Rotation paths and how fast each direction turns (deg/step):
Each turn is a multiple of 5 degrees from 10 to 175, or 0.
Each row of a path follows its step; steps can be skipped.
Path 1:
step 0: [  6 -10 -32 -21 -14 -37 -35 -30   6  -9   5   1 -14   4  -1   4  -8  21
  10  17  -4  -9  27 -37  -6  -9  18  -6  17   0  22  17 -12 -11   7]
step 1: [ 12   6 -27  -9   4  -4 -25 -36  39   5  12  10  13  -2 -20   1   1  21
   4  19  11  14 -19  15 -27 -29 -27  -8  -6 -15   3  -3  10  19  -1]
step 2: [  8 -15  20 -35  36 -15 -28   2  17 -12   1  40 -16 -14   4  -9 -10  -6
  -6  12   3  11  13  -5 -15  19   4  16 -25 -21  -5  15  20  21  -4]
step 3: [-34 -22  31 -12  -5 -32 -12 -11  31   8  -2  -4   4 -17 -13  27  23  27
  -5  11  -5  -5 -12 -10  12  -7  13  20 -33  -1  17  -9   2  -8  -3]
step 4: [-21  27  18  -4  11  -9  13  -1  15 -13  35 -22   6  11 -31  14  -2 -21
   1  29  14  17  19  -6 -28   0  -3  15 -18 -26   7 -25   8   2  12]
step 5: [ -7 -12  21   9  -1  17   1  -4  23  10  33  22 -16  35  29   5 -11 -17
 -26  16   0  -9   2 -34   5 -11  -8  19  -1 -18  16   2  26 -17   5]
step 6: [ -2  -6  18  18  15  -4  13 -46   9  10 -15 -37   5   2   8  24  -3  -2
 -35  -1 -21  29   7 -24  10 -11 -14   7  -4 -15 -10  23  -8   4   8]
step 7: [ 14 -33   0   6   1  18  12  -4  -9  15  37   4   3  -6 -26  18  -5 -15
  -2 -11 -26  19  33  14  -5 -28  11  16   6 -36  -2   4 -13   0  -8]
step 8: [  2 -11  19 -19 -21  14  13  -8   0  25  -9   8   1  33  10 -26   6  -6
  16  -8 -10  43  -8 -19 -10 -18  28   4  -6 -17  32  24 -12   8  -6]
step 9: [ -4 -22   1 -13  12   8  -5  -9  -3 -11 -14 -13  10  -7  -4   3 -29  18
   4   8  -5  52  18   4   6 -15   0   2  22  17  41  -8  -1 -20  34]
step 10: [ 14  -8 -18   6  -4   5 -16 -23 -22  17  36  -3  -9 -27  -2   5  10 -11
  18  12  14  22  -8   9   6 -11  23  -9   1  -2  27  16  46  19  21]
step 11: [ 31 -13  13  -5   4   6 -16   2 -10  -3 -38   6 -13  10  -9  17  17   3
  12  17  22  13   7   3 -19  -9 -10 -20 -32 -15  18  36  26 -23   0]
[  6  -2  -1  -7  10  -7  -3   9  -1  -4  -1   3 -10   2  -2   5   1  -4
  -4  -5  -3   1  11   0  -8  -5   7   5  12   4  -7  -6   4 -14   4] : 155
[  2  11  -2   1  -3   5  -1   2  -3  -5  -2   1   1   0  -9   3  -6   0
  -6   3  -2   8   2   5  -4  -7 -10  12 -12  15  -5   5  -7   0   7] : 140
[ -8  -4   3   1   1   4   1 -12 -11   1  -5  -2   3   0 -10  -5   7  -2
   6  -4  -4 -13  11   2  -6  -2   9   1 -13   1  -3   0   2  -7  -5] : 90
[-11   2  -4  -2   7   4   7  -7   6   0  -1  -4   4  -9 -14   5 -12  -3
  -6   1   4   4  -3  11  -2  -3   1 -12   9  -2  -2  -8   1   0  -5] : 130
Path 2:
step 0: [-16  25 -23   2 -22  -6   3 -17 -35  11  14  16  -6   9  21 -18  -8   7
 -21  -6  12 -26   5   0  42  16  15 -22  -4 -14  -5   0 -13 -15  -9]
step 1: [-49  10   4   5 -18  18  -4 -12 -18 -14  -8  23  22   3 -15   1  -2  -9
  13 -10  -8  39 -12  -6 -14  17   5 -19  14  -2 -16 -29   9   1  14]
step 2: [-17 -11   9  18 -20 -15  28  25  13   2  10   6   6  -5  -8 -22   6 -10
 -12  -5 -25  16   8   3  -1 -32  21 -19 -37  16  -6  13  19 -17 -21]
step 3: [  3  15   6   9  -2  -7 -16 -24   4  12 -15  14 -14   3 -37 -27 -16 -33
 -14   0  -6   4  10  -2  32  30  11   5 -11   6  -1  21 -33 -14  -4]
step 4: [ -5 -16 -28 -32   2  11  26 -26 -21  -4  -5 -13  11 -18   4   7  -4 -19
 -11  -2   9  38   1   0  -4  24  -1   1   5  20 -30 -14   7 -27  -6]
step 5: [-16   2   1  -7 -29   0  40   8   9 -23   4  -6   1 -20 -14  18  16  -9
  12  13 -18  -8  26  42  -9   3  23 -15 -22   2  11  -3 -17  18   1]
step 6: [-13  44  11 -13 -29   3  -4   4  -2  -4   6  -4  -3  19   5 -18 -24   1
  14   8  32  -2  11  12  37  -5  -5  23 -22  11 -15   7 -19 -20  -5]
step 7: [  5  -1  -4   2 -22  41   1  -2 -22  -4  -4   9  10   3   3 -19  15 -38
  21   2  12 -14 -10 -23 -21  23   5 -12   1   7  -7 -39   2 -21  -9]
step 8: [ -1  -2 -27 -14 -30  -1  16  13   4  -2  19  10   3  10  -2 -11  13  14
   8 -14 -49  13 -31  19 -11  -4  27  -4 -23 -20 -19   3 -12   2 -14]
step 9: [-55  28  -9   7  -4  -6 -21 -13  -9  21   4   6  -6  13   9 -11  -5 -16
 -29  22 -10  -9  12  14  20   1  17  -9  -2   1   9   2 -18  -7 -29]
step 10: [-22  15  13  29   3  23  26  -9 -20  -8  -3  -1  15  -8   5 -23 -14   2
   3  -7   3  38  -3 -16   2  36  13 -23  15   4 -17   2  12 -23  13]
step 11: [-17 -13  -3 -16 -23  -3  30  21  27   8 -11  11  -5 -24 -35 -11  -5 -10
  -7 -24 -15  22   6  -7  -6  -4   7 -18 -34  12   8 -20   4  15 -18]
[ 6 19  0 -6  0 -3 -5  0 -6  5  7  8 -7 -2 -4 -2  5  2  0  3  2 -2 14 -7
 -5  0  0 -1  8  4 -4 13  1 -3 -5] : 115
[ -9  -4   2   4  10  -7   3  -2  10   0   6   3   0 -11  -3   3 -12  -3
   0  -1  -8   2   0 -16   2  -6   8  -5   6  -2  -2   0  -7 -10   3] : 45
[ 12  -6   2  13   0  -3  11   0  -5  -7  -1   2  -2   1   3  -3   2   3
   5   9  -4 -13   4   1   4   9   8 -14   2  -5   0   5   3  -4   2] : 145
[-10   0  12   2   1  -3  -8   2  -5  -5  -1   6  -6  -3   1  18   4   4
  -3  11   0   3  -3  14  -5  -4   2  -3  -2  -4 -11   0   0  -5  -3] : 95
[ -9  -6  -2   4   0  -5   2  -8   4   8  -7 -10  -5   2  -4   2  14   5
  10  -1  11  -5  -4  -9  -3  -3  -1  -1   0  -1  -9  10  -5   6   1] : 0
[ 7 -4  7  1 -8 -8  4 10  1 17  5  1 -5 -3  1  2  1  5 -1 -6 -5 -1  3  6
  1 -4 17  4 -3  6  1 -3 -6 10  1] : 120
[  0   5  -1  -8  -2   8  12   2  -4  -5  -2  -4 -13  -4  -7  10  -8   6
  -2  -1  12  -6   6  -5   1  -3   4   4  -5 -10   3  -7   2   0   8] : 55
Path 3:
step 0: [ -5  -3   1   3 -16  -8  14  -7  12   8  -7 -24   5  21  -4   6  14 -28
  27 -15  26  15   8  -7  22  11  -3   2  -1  12  17 -33 -20  12  48]
step 1: [ -2   2 -28 -12  -5   9  11   4  19   8  15  37  20 -18 -12  11  36   9
  10 -24  21  11   8  11  11  -8 -33   4  -5   3  22 -21 -19   4  -3]
step 2: [  7  -5 -31  -2 -14  27  17 -10 -22  -3 -30   8 -14  17  -8  -2  22  -2
  20 -37  26   7   3  -1 -15 -14  -8 -23   7 -20 -17 -11   6 -20   7]
step 3: [-11   9 -33 -18  21  -8  20 -13  -6 -25 -12  -8  -4  18  -9  12 -13  -1
  27   2   8  -3  -1  45  -8  -3 -39  18 -13   8 -18  -6   2  -5 -12]
step 4: [ -6  16  -7   5 -16   3  -4  -7 -13  -8  17 -40 -31   7 -25  -4  10  -4
 -18   4  24  19   7  16  -7  -4 -21 -21 -22  29 -24 -28  -1   0  13]
step 5: [ 20   6 -35  -9   6 -19 -38  21   3   6  -5 -17  22 -37 -11 -18  -9  24
   4 -13  19   5  -5  15  -3  -2 -18 -10  -4  17 -10 -24 -13  -6  -6]
step 6: [-23  24 -35  10  -2   2   3   6  -4  24 -10 -32   0  -5   9 -30   8  21
  14 -11  20  10  -7  15  -9  18  23   0  15 -15  -4   5   0 -24  35]
step 7: [ -6  11  -7   2   8 -15 -24   4   7  20 -16  -4  -6  -6   5   4  28 -13
  16  -8  -5  -8   6  50   6   2 -15  54  14  -5  -1 -18   8   5  21]
step 8: [  6   2  -5  11 -21  35  -5 -17  12  22  12 -13 -10   0  -8 -14  15 -38
  28 -18  14  18  19  -5 -18   0   0  25  16  30  -9 -16 -20   9   5]
step 9: [ 13  15 -26 -29 -12  -5   2  -4 -10 -17  -6   7  36   1  -2   3   8  -1
  27 -12 -11  20  20 -12  17   7 -18  12  25  -1  -7 -35 -34  -3  -1]
step 10: [-15  20 -40 -37   8  38  17  -7  -3  15  -6   5 -16  11 -16   8  25   0
 -14   1  -2  24   5  13 -10  -3 -12 -16  18  -9  -3  12 -23  -9  13]
step 11: [ 21  -4 -21 -16  42  -9 -18   9 -13 -12 -25 -13 -17  12 -29   9  13 -27
   9 -17  -8   6   2   9 -22   8 -32  -4  -5 -11  -8 -15   8   3  10]
[ -7  -1  11  10   4   4  -1   3  -6  -2   1   0  -9   9  -5  -3  -5  -9
   9   1   0 -11  -3  15  -4   5  -4   1   9  -6  -2  -3   0   3  -8] : 85
